In the data rows, the value 128 means zero.
Here are some points, each followed by its number:
[ 94  94  96  96 155 157  94  95 184 190 112  95 110 129  95  94 124  94 184 166  95 160 173 202 137 126 187 136  94  95 167 128] 0
[ 94 141  97 118  94  94 175 255  95  94 126 213 134  95 133 148 112 187  94  94 166  96  98 146 156  95  93  95 193 199 100  94] 1
[111  99 180  96 175 105  94  95 146 144 102  95 199  95 109  94  96  94 133 136 165  96 108  95 124  95 114 146  94 101 148 110] 2
[144 146 116 157  94  94 154 168  95  94 131 218  96  95 141 172  96 160  94  94  95  96  94  95 172 122  93 157 204 127  94  94] 3
[140  97  96 107 142  95  94 111 143 108 192 128 129  95 113 114 122 174 116  94 181 115 138 111  93 124 181 104  94  95 133 200] 4
[ 96  94  96  96 136 145  94  95 130 133 127  95  98  95  95  94  96  94 142 134 123  96 136 103  93 150 223 160  94  95 121 176] 5
[ 99 149 112  96  94  94 143 197  95  94 114 160 137  95 133 132 243 174 110 117 178  96 155 144 175  95  93  95 142 171 144 100] 6
[ 94  94  96  96 134 135  94 151 137 147 216 157 189  95  95  94 155 169 145 199 120  96 167 150  93 165 145 196  94 109 218 194] 7
[ 94  94  96  96 166 158  94  99 161 175 115  95  96 114  95  94 193  94 184 199  95 163 206 199 126  95 165  95  94 123 193 198] 8
[193 179 104 211  94  94 150 150  95  94 134 208  96 129 173 209 119 240  94  94  95 188  94  95 145  95  93  96 167 101  94  94] 9
[141 192 210 170  94 137 234 194  95  94  93 214 175 115 204 170 123 113  94  94 161 117 144 119  98 184  93 125 192 218  94  94] 10
[203 185 101 227  94  94 138  95  95  94  95 150  96 144 178 198  96 175  94  94  95 173  94  95 159  95  93 143 187 126  94  94] 11
[171 149 102 179  94  94  94  95  95  94  98  95  96  95 170 179  96 157  94  94 133 215  94  95  93  95  93  95 124  95  94  94] 12
[ 94  94  96  96 181 182  94 112 182 185 118  95 102 166  95  94 153  94 168 169  95 104 188 185 117  99 180  95  94  95 177 192] 13
[130  94  96 104 117  94  94  95 115  94 214 127  96  95  95 131  96 150 100  94 221 187 117 104  93 121 166 111 111  95 133 147] 14
[152 138  96 104 105  94  94  95 111  94 203  95  96  95 103 130  96 151  94  94 154 102  94  95  93 120 171 108  94  95  94 124] 15
[224 227  96 228  94  94 116  95  95  94 144 121  96 252 244 247 102 186  94  94  95 255  94  95 188  95  93 134 171 143  94  94] 16
[145 128  96 118 112  94  94  95 107  94 204 118  96  95 102 139 123 218 102  94 137  96  94  95  93 121 150  98  94  95 105 107] 17
[195 197 111 201  94  94 182 164  95  94  93 163  96 157 208 215 105 190  94  94  95 171  94  95 150 132  93 190 209 179  94  94] 18
[ 94  94 125  96 154 148 177 187 139 162  93 126 153 162 127  94 191  94 160 128  95  96 130 152 149 195  96 148 144 191 111  94] 19
[120 102  96 126  95  94 103  95  95  94 138 120 103  95 117 137 137 174  97  94 100  96  94  95  93  95 124  95 125 101  95  94] 20
[142  94  96  96 113  94  94  95 163 128 208  95 130  95  95 101  96  94 135 100 176 109  94  95  93 134 149  95  94  95 202 201] 21
[178 148  96 219  94  94 117  95  95  94 123 143  96 148 181 198  96 182  94  94  95 176  94  95 182  95  96 106 164  95  94  94] 22
[ 94  94  96  96 165 210  94  95 173 209 151  95 100 185  95  94 177  94 202 223  95 172 201 195  93  95 188 112  94  95 177 146] 23
[ 94 128 190  96 124 147 196 191 127 126  93 144 209 106 117  94  96  94 136 112  98  96 105 101 143 197  93 142 181 197 134 109] 24
[ 94  94 106 113 225 153 102 123 161 185  93 138 138 246  95  94 114  94 191 152  95 117 159 246 197 106 123 178  94 184 163 135] 25
Which five points above are nearest to each new point? Their numbers follow each, smallest number first.
[138 107  96 118 122  94  94  95 118  94 162  95  96  95  95 113  96 119 106  94 127 111  94  95  93 148 147  95  94  95 125 109] 4 14 15 17 20
[141 130 252 139 100 156 189  95 111 112  93 115 188  95 121  94  96  94  94 123 211  96  94  97 100 239  93 135 157 135  94  94] 2 10 19 20 24
[ 94  94  96  96 170 111 102 194 115 150 158 131 133 118  95  94 226  99 135 173  95  96 214 151 158  95 138  95  94 149 204 220] 0 6 7 8 13
[ 94 134 116  96 118 106 178 255  95  94 122 154 122  95 127 113 255 228 115 178  95  96 152 171 155  95  93  95 151 213 164 161] 1 3 6 19 24
[ 94  94  96  96 156 123 186 255 106 112 166 205 164  95 107  94 140  94 103 151  95  96 170 160 161  95  96  95 105 174 181 156] 1 6 7 19 24
[153 124  96 128 117  94  94  95  95  94 181  95  96  95  95 137 114 154  94  94 135 111  94  95  93 132 157  95  94  95 104 118] 4 14 15 17 20
[ 94 123 181 113 127 138 189 120 115 127  93 125 198 129 150 105 222 115 158 132 164  96 156 168 162 209  93 151 182 236 134 116] 2 6 10 19 24
[184 145  96 196  94  94  94  95  95  94 172 145  96 103 144 184  96 185  94  94 111 212  94  95  93 160 165 177 125  95  94 105] 9 11 12 17 22
[142 153 244 128  94 122 149  95 104 114  93  95 219  95 174 106  96  94  94  97 156  96  94 158 146 255  93 241 206 177 121  94] 2 3 10 19 24
[ 94  94  96  96 168 142 140 200 150 152 135  95 125 142  95  94 168  99 149 189  95  96 213 155 137  95 126  95  94 105 166 129] 0 8 13 19 23
[ 94  94 112  96 182 112 129 223 120 143 168 179 108  95  95  94 190  94 125 190  95 114 220 159 136  95 113  95  94 135 141 127] 6 7 8 13 19
[148 113  96 120 118  94  94 104 121  94 193 107  96  95 115 137 128 180 111  94 241 195 122  95  93 107 146  95  94  95  94 133] 4 14 15 17 20
[205 194 119 201  94  94 144 125  95  94  93 152  96 121 178 213  96 192  94  94  95 175  94  95 123  95  93  95 203 171  94  94] 9 11 12 18 22
[227 251 104 241  94  94 165  95  95  94  93  95  96 226 215 239  96 153  94  94  95 233  94  95 215  95  93 118 169  95  94  94] 9 11 16 18 22
[ 94  94 128  96 166 111  94  95 138 144 132 126 145  95  95  94 151  94 136 111  95  96 120 107 160  95 140 132  94  95 128 115] 0 2 4 5 20
[146 116  96 123 108  94  94  95 108  94 211 131  97  95 101 119  96 118  94  94 166 143  94 131  93 177 211 113  94  95  94 113] 4 14 15 17 20
[143 101  96  96 131  94  94  95  95  94 147  95 133  95 121 117 102 139 113  94 172  96 105  95  93 115 179 137  94  95 145 180] 4 5 14 15 21
[ 94  94  96  96 116  94  94  95 106  94 193 119 126  95 106 120 115 143 105  94 135  96  94 129  93 222 228 228  95  95 127 147] 4 5 14 15 17
[ 94  94  99  96 152 223  94 118 188 204 149  95  96  97  95  94 115  94 170 201  99 141 215 209  93 145 214 196  94  95 127 188] 0 5 8 13 23
[127 129  96 120  94  94  94  95  95  94 123 100 100  95 150 155 197 209  98  94 138  99 103  95  93  95 105  95  94  95  94  94] 4 12 15 17 20
[ 94 135 214  99 121 139 179 145 100 109  93 105 206 120 150 109 238 133 151 133 166  96 146 153 154 164  93 111 156 201  94  94] 2 6 10 19 24
[ 94  94 100  96 189 144 117 189 173 191  93 116 145 201  95  94 110  94 177 155  95 167 202 250 154  98  93  95  94 186 157 159] 0 8 13 23 25
[ 94  94 140  96 171 142 122 130 131 152  93  95 114 139 120  94 184  94 176 156 158 127 160 169 146 156  97 174 148 189 175 113] 0 2 8 19 25
[130 158 210 112  99 137 172  95 102 112  93  95 188 109 143  94 111  94 109 132 144  96  94  97  94 205  93 155 160 173 135 111] 2 10 19 20 24
[172 140 134 138  94  94 112  95 112  94 169 167 111  95 148 132  96 140  94  94 111 121  94  95 158  95  93 135 106  95  94  94] 3 15 17 20 22
[ 94  94  97  96 177 173  94  95 174 194 146  95 131 163  95  94 115  94 153 155  95  98 173 178 121 106 161  95  94 106 199 186] 0 5 8 13 23
[184 141 184 173  94  95 117  95 158 109  93 126 147 140 161 145  96  94  94 102 125 143  94  95 203  95  93 123 107  95  94  94] 2 11 12 20 22
[131  94  96 100 114  94  94  95 118  95 185  95 101  95  95 120  98 146 112  94 172 136 135  95  93 127 145 109  94  95  94  94] 4 14 15 17 20
[147 114  96 115 121  94  94  95 105  94 197  99  96  95  95 122  96 145  95  94 187 132  94  98  93  95 159  95  94  95  94 137] 4 14 15 17 20
[122  94  96 103 119  94  94  95  97  94 178 101  96  95 111 123 100 151 108  94 189 130 108 108  93 142 179  95  94  95  94 122] 4 14 15 17 20
[ 94 115 112  96 105  94 105 159  95  94 114 157 140  95 115 115 233 188 117 120 153  96 116 123 135  95  96  95 162 206 178 117] 1 6 17 19 20
[113 178 250 125  96 133 182 162 111 102  93 106 188  95 123 110 157 105 125 102 176  96 143 113 149 223  93  95 134 112  94  94] 2 6 10 19 24
[ 94 116 147 106 177 145 155 145 125 152  93  95 146 178 119  94 161  94 176 149  95  96 153 163 155 149  93  95 109 158 154 182] 0 8 13 19 25
[167 154 155 172  94  94 144 109 121  94  93  95 106 139 172 163  96 111  94  94 183 149  94  95 208 117 125 255 176  95  94  94] 3 11 12 18 22
[189 165  96 186  94  94 127 116  95  94 129 243  96 107 167 199  96 160  94  94  95 158  94  95  93  95  93  95 126  95  94 106] 3 9 11 12 22
[ 94  94  96  96 194 155 100 128 188 203  93  95 106 224  95  94 148  94 211 185  95 187 188 224 170  95 109 160  94 184 154 123] 0 8 13 23 25
[123  94 130  96 147 102  94  95 121 111 119  95 108  95  95  94  96  94 128 112 173  96 132  95  93  95 163 140  94  95 139 203] 2 4 5 15 21
